128 stands for zero in the data rows.
Here are some points, one per row:
158 122 172 130 110 117 120 121 100 141 165 125 218  97 138 139 255 213 140 125 158 129 155  47 109 176 138 124  99 116 114 172 119 132 179 113 180 112  99 255 111 144 148 117 135  61 128 152
136 104  90 151 111 158 116 132  97 147  91 103 216 247 148 160 156 101 169 124 118 149 100  70 123  80 151 152 139 114  73 143 141 194 144 165 226  93 126 119 255  78 114  80  87 123 152 134
101 186  65 146  75 125 162 155 107 122 231 113  72 112 170 149  92 152  98  95 157 103 133  95  95 193 213 153 125  97 145  83 167 147 143 139 108 142 142 102 119 175  98 127 122 114 119 155
 69 144 147 127  90 105  83 143 128 121 145 178 125 135 107 100 102 108 164 102 160 169 121 101 157  94 104 141 139  94 128 121 100 132 147 124 120 153 133 180 106 131 255 147 118 205 138 108
162 225 122 115 157 125 174 103 124 127 146 160 129  97  92 109 103 128 147 255 161 200 216 126 106 147 128 131 115 100 151 108 112 115 111 111 245 202  98 125 163 141 128 148 107 151 108  99
159 124 120 144 144 121 107 154  99 135  84 110 120  77  79  56 101  36 190  83 120  67  95 126  92 142 255 102 108 112 101 132 147  75 157 100 106  83  51 145  89 146 147 133  52 164  98 144
144 125 112 147 153 226  71 117 110 132  84  92  59 160  75 235 177 111 142  89 123 140 140 104 122 146 109 148 186 230 126 172 140 158  76 109 133 117 139  47 166 176 158 176 103 101 160 158
138 109 161  76 163 110 120 105  97 142  85 134  61 138 113 156 148  67  89 125 139 162 106 109 105  84 167  99 175 112  75  94 198 186 137 141 107  87  78 223 153 190 119 145 143 106 105  94
112 115 111 161 178  72  87 113 114 130  83  97 230 224 108 182 119 116 126 109  89 113 109 118 113 214 104 117 107 117 186 136 130 161  98  80 139  95 137 106 111 205 127 158  96 115 177 195
168  92 144 147 188 149 120 121  98  70 193 134 123 124 188 121  96 135 143  85 169 134 122 180 177  98  89  26 101 120 114 122 100  73 130 170 131 145 126  93 128 106 112 176 152  94  93 171
106 122 210  85 168  82 173 152 161 143 136 148 116 123 229 143 101 102 152  97  84 122 197  98 132 114 158 133 157  91 107 149 126 105  92  99 103 106 120 105 123 102 185  96 129  85 163 100
191 169 151 166 124 120 142 116 140 125 159 105 121 140 143 143  98  93 138 104 171 163 113  84  94  91 106 131  91 101  98  99 123  82  87 125  75  76 108 120 119 110 255 125 146 247 174 119
112  91  74 183 127  72 111  81  57 162  63  70  80 131 125  61 142  68  96 111 135 166  98  88 121 121 133 118 196 159 148 162  73  70 119 133 211  91 104 233 109 123 161  70 121  93 112 151
137 129  36  35 139 106 121  97 167 120 109 191  98 112 131 118 119 141 130  85 121 161 137  88 153 100 100 176  82  67 162 158 111 150 128 102  91 117 105  84  59 124 132  68 120 152 143 113
106  66 130  93  67  97 152 116 122 125 102 154  89  86  87 105  92  85 150  96  96 177 198  91 119  98  74 126 113  83 102 162 104 159 156  89 200 119 150  76  65  81 133 129 136  92 179  88
 99  63 117 115 135  81  94  91 128 128  93 100 137 183  88 149 146 148 129 131 111  94 115 100 125 255  73 126 130 154 154 161 199 169 114 198 123 111 117 108  99 130 149 255 108 146 111 112
145 105 126 117 137  92  91 155 128 123 131 114 137 116 122 167 129 111 134 105  81 153  34  91  74 176  85 125 169 138 159 103 178  98 153  96 189  99 110 145 176 158 126 190 117  98 154 142
 74 136  74 101 125 175 109 135 117 117 111  92  84 127  97 146 150  79 110  46  96 109 121 106 122  79 118 152  74 194 252 127  95  77 138  95 142 115  98 255 255  47 115 146 118 137 133 141
127 124 111  61 125 108 155 144 116 128  78  81 119 100 122 163  88  98 111 115 186 123  78  95 165 145 108  96 131  80 152 138  75  99 126  83 165 177 137  94  73 119 109  54 153 142 163  69
127 131  98 189 192 156  97 131 104  51  74 129 152 156 134 124 138 138  79 101 114 134  73  97 106  96 200 134 113 118 150 181 159 255 169 138 127 127 132 161 156 128  87 132 108 140 206  78
155  95  94 111 173 106 185 142 177  90 217 163 111 175 167  86  61 129  98  76 142 104 160 119  47 125 121 187 145 130  63 183 124  67 101 136  97 255 174 154 143 152 101 133  83  83 144 113
158  91 103 114 118 127 127 106 114 184 162 154 240 129  95 154  80 101 130  94 122 106 127 169  74 139 167 145 102 255 156 159   0 191 110 192 118 147 108 101 129 130 139 141 205 121  91 135
161 163 130 144 104 159 150 111 201 160 115 142 135 158  89 104 160 157 132 130  57 108 139 128 193 110 116 111 141  97  71 108  84  71 135 145 130  97 252 222 110 143 163  93 150 199 174 117
112 184  96 118 170 134 162 134 133  66 150 106 140  96 167 147 157 112 163 145 102 124 137 141  61 134  99  90 102 120 135 105 104 120 107 197  95 131 255 141 116 111 128 147 103 131  27 104
101 125 115 160  60 141  94  75 125  86  95 123 132 125 138 132  22 223  96 160 140 108 158  89  76 108 114 108  69 135 172 123 125  62 177 198  77 112 130  85 220 170  94  88 102  94 150 135
108 132 155 173 144 188 140 133 127 250 147 164 133 178 133 128  96 181 118 213 100 116 113 101  97  91 110 134 139 255 229 131  95 124 153 133  85 102  89  91 103 125 113 112 135  89 130  83
 90 154 120 131 140 169 177 148 131  67 174 116 161 132  89 123 168 144 117 182  88 177 113 125 107 104  89   4 121 128  91 135 107 101 107 162 107 159 127 115 105 136 136  94 120 111  87 116
 64 115  80 174 114  74 209 129 118  83 205 163 103  88  92 192  95 142 103  80 117  63 137 103  99 106 169 137 200 122 141 202 114 118 130 102  98 115  92  85 167 159  96 138 180 129 117 135
152  93 118 118  96 168 147  74  77  84  95 135 222 199 124 102 141 152 146  87 132 100 166 120 136 114 149 101 190 209 255 118 255 132 133 137 138 127 143 135 116 139 131 130 106 152 137 148
168 129 124  43 108 120 108 180 114 137 114 152 103 113 160 112 126 126 108 100 113 120 121  79 139  98 177 120 137  81 178 119 118 113 107  64 134 116 148  65  98 121 196 101 110 109  84  61
128  71 150 135  57 104 141 156  50 207 177 161  53 145 136 165 114 139 117 208 133  89  92 123 100 119 155 115 104  77 179 121 139 216  40 118  78 194 152 124  69  83  88 114 159 128 149 157
155  65 109 192 218 185  95 116 109 117  99 125 146 109  87 211 150 121 115 108 120 134 130 106 100 190 172 182 163 103 148  61 227  60 174 140 142 135 119 176  82 119 128 106 204 143 140 100
 97 136  88 137  95  87 109 138 100 129 150 153 107 154 134 124  72 147 119 102 129  96 157 124 110 215 120 125 231 127  95  86 105 204  92 137  84 103 106 115 206 158  90  89 229 131 128 156
125 180 110 118 112 102 125  95 149 109 138 186  76 174 117 114 115 103 128 117 128 153 153 169 169 124 132 144 152 120 110 125 118 147 177  99 200 130 160  99  30  19 123 111 160  83 131 134
 91 135 144  95  93 104 121 131 153 118  72 124  96 112 192 158 106 119 192  88 155 116  92 120 180 181 133 160 144  89 143 192 117  62 127  98 121 107 107  90  81 105  50  70 137 140  94  58
130 119 151  86 145  68 123 154 106 158 111  92 156 255  96 175 208  55 134 118 135 124 142 108 162  85 112 160 101 169 122 139 211 108 116 178 160  75  94 121 136 184  78 137 193 103 125 137
110 114 121 110  73 158  78 104 105  61 216  91 194 104 119 118  78  50 118 255 137  74 101 183 102 113 144 178 135 187 102 150 120 100 180  68  60  91 170 126 140 131  95 127 149  90 159 116
158 178 198 106 114 114 162 184  80 105  87  97  70 107 142  92 116 124 117 104 115 114 150  93  93 226  91 151  69 129 101 152 188 144 156  82  81 133 136  58 113  59 194  44 152 152 134 101
140 119 147 115 121 170 141 114 128 114 142  94 105 150 166 135 115 236 146 219  88 145 125 255 110 123 118 139 124  82 134 144 128 148 117 116 231 105  76 189 131 154 192 109 130 146 114 123
136  94 102 154  92 106 111 183 140  94  47 111 205  89  98 125 173 255 167 107 163 110 135 164 102  75  94 140 135 170  46  69 116  94  79  76 121  93 106 151 104  97 116 163  88 103 141 111
159 199 119 146 140 119 162 100 120 124  60 104 103 111 145 113 165 139 122 181 170  23  94  87 123  33  54 150 115 120  45 130 125  91 104 148  99  94 186 147  96 124 139 174 136 171  95 132
103 136 173  85 168  94 104 124 124  90 144 104 161 127  78  89 149 197  99 136 103  72 100 186 143 111  95 138 117 175  93  51  96 119  71 158 202 167 111 116 119 106  85  98  94 165 136 150
107  87 149 132 171 159 137  93  64 123 130 114 114 108 142 147 110 101 149 132 103 165 186 116 191 121  49 167  87 135 100  30  70 137  76 133  66 153  85 142 112 128  87 135   0 114 114 158
167 142 244  97 165 126  84 149 137 126 157 121 111 119 202 143  89 165 110 105 149 105 141  85 106  86 108 100 136 159  77 113  93  72 123 104 208 101 142 147 100 120  88 183 128 237  91 166
123 199 200 151 126 101 107 173 180 117  91 148 122  90 146 113  63  65 201  84 206 113 166 215 165 163  73 102 110 130 131 143 127 166 133 116 134 185 173 217 133 175 109  89  96 143 135 109
 16 118 116 145 155 250 136 141 179 188 201 110 106 116  87  56  98 147 133 164 188  88 122  96  87 132 197 140 146  98 157 125 151 169 105 149 129  55 155  88 101 122  94 119 168 111 145 156
158 156 174 124  66 142 149  79 216 116 106  79  88 153 149 152 109 140 113 141 140  91 130 102 196 134 235 137 118 103 150 107 108 136  93  88 123 210 155  93 107  90 131 137 136  61 114 124
206 143 102 114 156 158 140 120 143  88 106 103 116  69 110  94 154  75 128 127 119  89 107 104 134 222 125 133 194 107 205 101  99 189 125 232 103  52  44 141 140  98 115 163 120  99 187 110
212 121 171 172 151 115 112 156  98 119 128 150 105  79  72  57 125 233 129 104 134 191  93 101 182 124  94 102 100 103 154 146 109 123 146 121 146  90 182  99 166 178 122 114 102  91  52 141
116 144 180 118 155  98  58  91  91  78  64 123  95  83  89 159 122 109 144  93  62 185 123 115 123 113 238 159 137  78 118 173 163  93 101 167  73 112 103 158 146 125  99 134 193 130 134 153
132 106  89 135 175 150  88 154 100 101 160 104 125 102 133  97 210 173 105 167 137 172 161 252 111  92  91 148  87 122 120 123 121 121  77 157 114 115 146  95 100 126 174 113 110 113 160 145
 80 150 226 151  71 131 118  99  93 124 194 153 170 119 116  96 255  98  90  49 125 123 107 219 143 127  88 142 119  89  97  69  90 116  84 176 178 151 116  42 147 164  97 169  86 103 150  68
111 110  78 168 148 184 136 130 108 189 126 110 205 184 122  87  73 119  89  84 111 106 184 166 104 135 140 139  95  90 100 149  76 217 184  75  90  95 120 107 173 175  94 181 208 116 107 108
141 130 193 124 148 142 167 169  98  95 149 123 146 144 110 104  85 172 152 161 134 222  98  87 255 127 137 154 154 114 139 146  91 114 137 158 115 154 137 159 147 126 183 164 111 190 112 157
Along one direction, these points spread out more than along any other. How far along it is each point below, from 0 to 99? The average is 50, and the first point in the table lies past the average. One standard deviation of the points above along it is 16.
108 157  74 105  83 162 127 157 101 255 138 100 159  59 182 137  62 161  91 126 114 142 140 136 145 144 174 116 116 229  61 115 224 123 131 221 117 145 142 118  83 175 101 226 169  93 171 142 62
153 150 106 136  87  51  71 111 155 224 216  77  78 165 115 129 129 156 184 168  89 111 125 149 105  62 124 103 161  77 162 129 143 143 180 109  73 200 115  97  97 101  54 119 152 116 147 111 46
125 104  64 159 127 154  58 123 182  97 199 187 121 138 125 118 125 109  98 198  91 130 154 131 237 126 112  42  87 158  65 150 139  98  87  96 172 149  77 138 166 105 114  88  98 137  62 115 40
125  84 132 180 139 109 137 175 218 144 120 131 122  39 195 115 135  56 123 179 130  90 174 129 195  87  83 151  92 125 159 119 150 156 116 127 174 203 124 132 151 156 184 101 105 178 112 145 33
100 153 166  90 149  66 144  82 177 122 129 118 100 113 155 118 115 138 174 101 129 120 102  86 187 115 180 115 128 134  73  83 126 183 222 113 110 175 104  79 129 123 249  86 142 112 146 125 36
156  88 160 117 119 255 118 102 119 137 120 126  78 132  94 167 150 113 151  88 109 107  57  90  83 136  69 142 115  98 103 123 200 155 157 150 151 123  94 181 165 175 150 119 128 128 120 175 64
137  73 117 105 120  82 146 155 109 193 113 164  60 147 108 162 143 140  86 200 184  89 195 235 100 148 223 118 158  92 130 165  92 116 255 118  90 116 187  80 140 104 118 115  68 143 128 152 47
108 161 120 128 116 127 120  96 140 255 122 124 255  96 112 135  77 122  68 119 146 121 110 183 110 148  85 138 201 115 165 140 205 155 138  87  70 125 127 109 182  64 108 118 125  95  89 147 64
136 129  72 132 158  79 234 126 124 114 119 216 121 100 100 130 136 162 159 155 171 180  61 217 165 136 109 117  43 157 110 100 143  96  84  91 146  89 167 143 161 112 122 135 101  97 143 123 37
108 154  85 107 138 155 140 136 167 113  64 184 122 107 238  46 252 100 171 188 135 155 137 118  85 139 110 109 130 142 128 107  82  88 118 102 101 228 138 100 136 130  93 165 175 182 130 164 36
123 103 179 152  78 105 167 127 206  98 147  96 130  95 145 140 207  90 105  97 134 255 134 108 153 129 117 127 111 167 118 134 108 123 127 101  89  81 136 131 137 119  65 131 114 243  94 134 41
129 176 132 154  88 144 179 190 246  79  70 198 122 165 138 123 109  80  75 170 128  88 139 131 102  96 103 119 141  95 111 130 107  94 136 160  95 161  88 109  79 121 117 150 124  76 100 178 38
